k_444: [-2.98, -1.30,  4.19, -2.26,  4.93]
k_886: [ 7.87,  7.35, -1.61,  7.57, -2.17]
k_673: [9.13, 2.49, 0.86, 9.05, 0.80]
k_772: [ 5.01,  0.77, -0.91,  5.36, -0.90]
k_406: [3.76, 2.70, 7.34, 3.69, 7.91]
k_428: [2.05, 8.38, 2.78, 1.81, 5.38]
k_220: [ 7.86,  7.35, -1.61,  7.57, -2.17]
k_160: [-0.50,  0.08, -0.10,  0.16,  0.15]
k_868: [ 0.95,  6.58, -0.09,  1.03, -0.32]
k_659: [2.05, 2.69, 7.34, 1.81, 2.64]
rest: [7.86, 7.35]  [-1.61,  7.57, -2.17]
rest: [2.78, 1.81]  [5.38]
rest: [2.05, 2.69, 7.34, 1.81]  [2.64]
rest: [-0.50,  0.08]  [-0.10,  0.16,  0.15]
rest: [2.70, 7.34]  [3.69, 7.91]
rest: [ 7.87,  7.35, -1.61,  7.57]  [-2.17]
rest: [-1.30,  4.19, -2.26]  [4.93]

k_444: [-1.96, -1.50, -0.98, -0.78,  2.03, -0.56,  2.61, -4.14,  2.66,  5.27,
 -5.43, -4.88, -4.24,  2.46,  4.24, -3.98,  1.53, -1.76, -4.72,  2.12,
 -1.43]
k_772: [-6.32, -5.87, -6.09, -1.24, -2.75, -2.86, -3.98, -3.59, -1.34, -0.47,
 -2.76, -3.13,  0.08, -1.36, -1.08, -3.49, -1.33, -1.03,  2.58, -1.37,
 -6.24]
k_160: [-0.94, -0.95, -0.98, -0.77,  2.03, -0.56,  2.61,  3.42,  4.50,  7.86,
  5.02,  4.36,  4.67,  4.25,  6.96,  3.33,  2.94, -1.04,  2.58,  3.74,
 -1.02]
k_886: [-1.96, -1.50, -1.69,  2.25, -1.51, -2.85, -3.98, -3.59, -1.34, -0.47,
 -5.43, -4.88, -4.24,  2.46,  4.24, -3.98,  1.53,  0.72, -4.72,  2.12,
 -1.43]
rest: [-0.98, -0.77,  2.03, -0.56,  2.61]  [ 3.42,  4.50,  7.86,  5.02,  4.36,  4.67,  4.25,  6.96,  3.33,  2.94,
 -1.04,  2.58,  3.74, -1.02]
rest: [ 3.33,  2.94, -1.04,  2.58]  [ 3.74, -1.02]
rest: [-1.04,  2.58]  [ 3.74, -1.02]
rest: [-1.50, -1.69]  [ 2.25, -1.51, -2.85, -3.98, -3.59, -1.34, -0.47, -5.43, -4.88, -4.24,
  2.46,  4.24, -3.98,  1.53,  0.72, -4.72,  2.12, -1.43]
rest: [-2.86, -3.98, -3.59, -1.34, -0.47]  [-2.76, -3.13,  0.08, -1.36, -1.08, -3.49, -1.33, -1.03,  2.58, -1.37,
 -6.24]

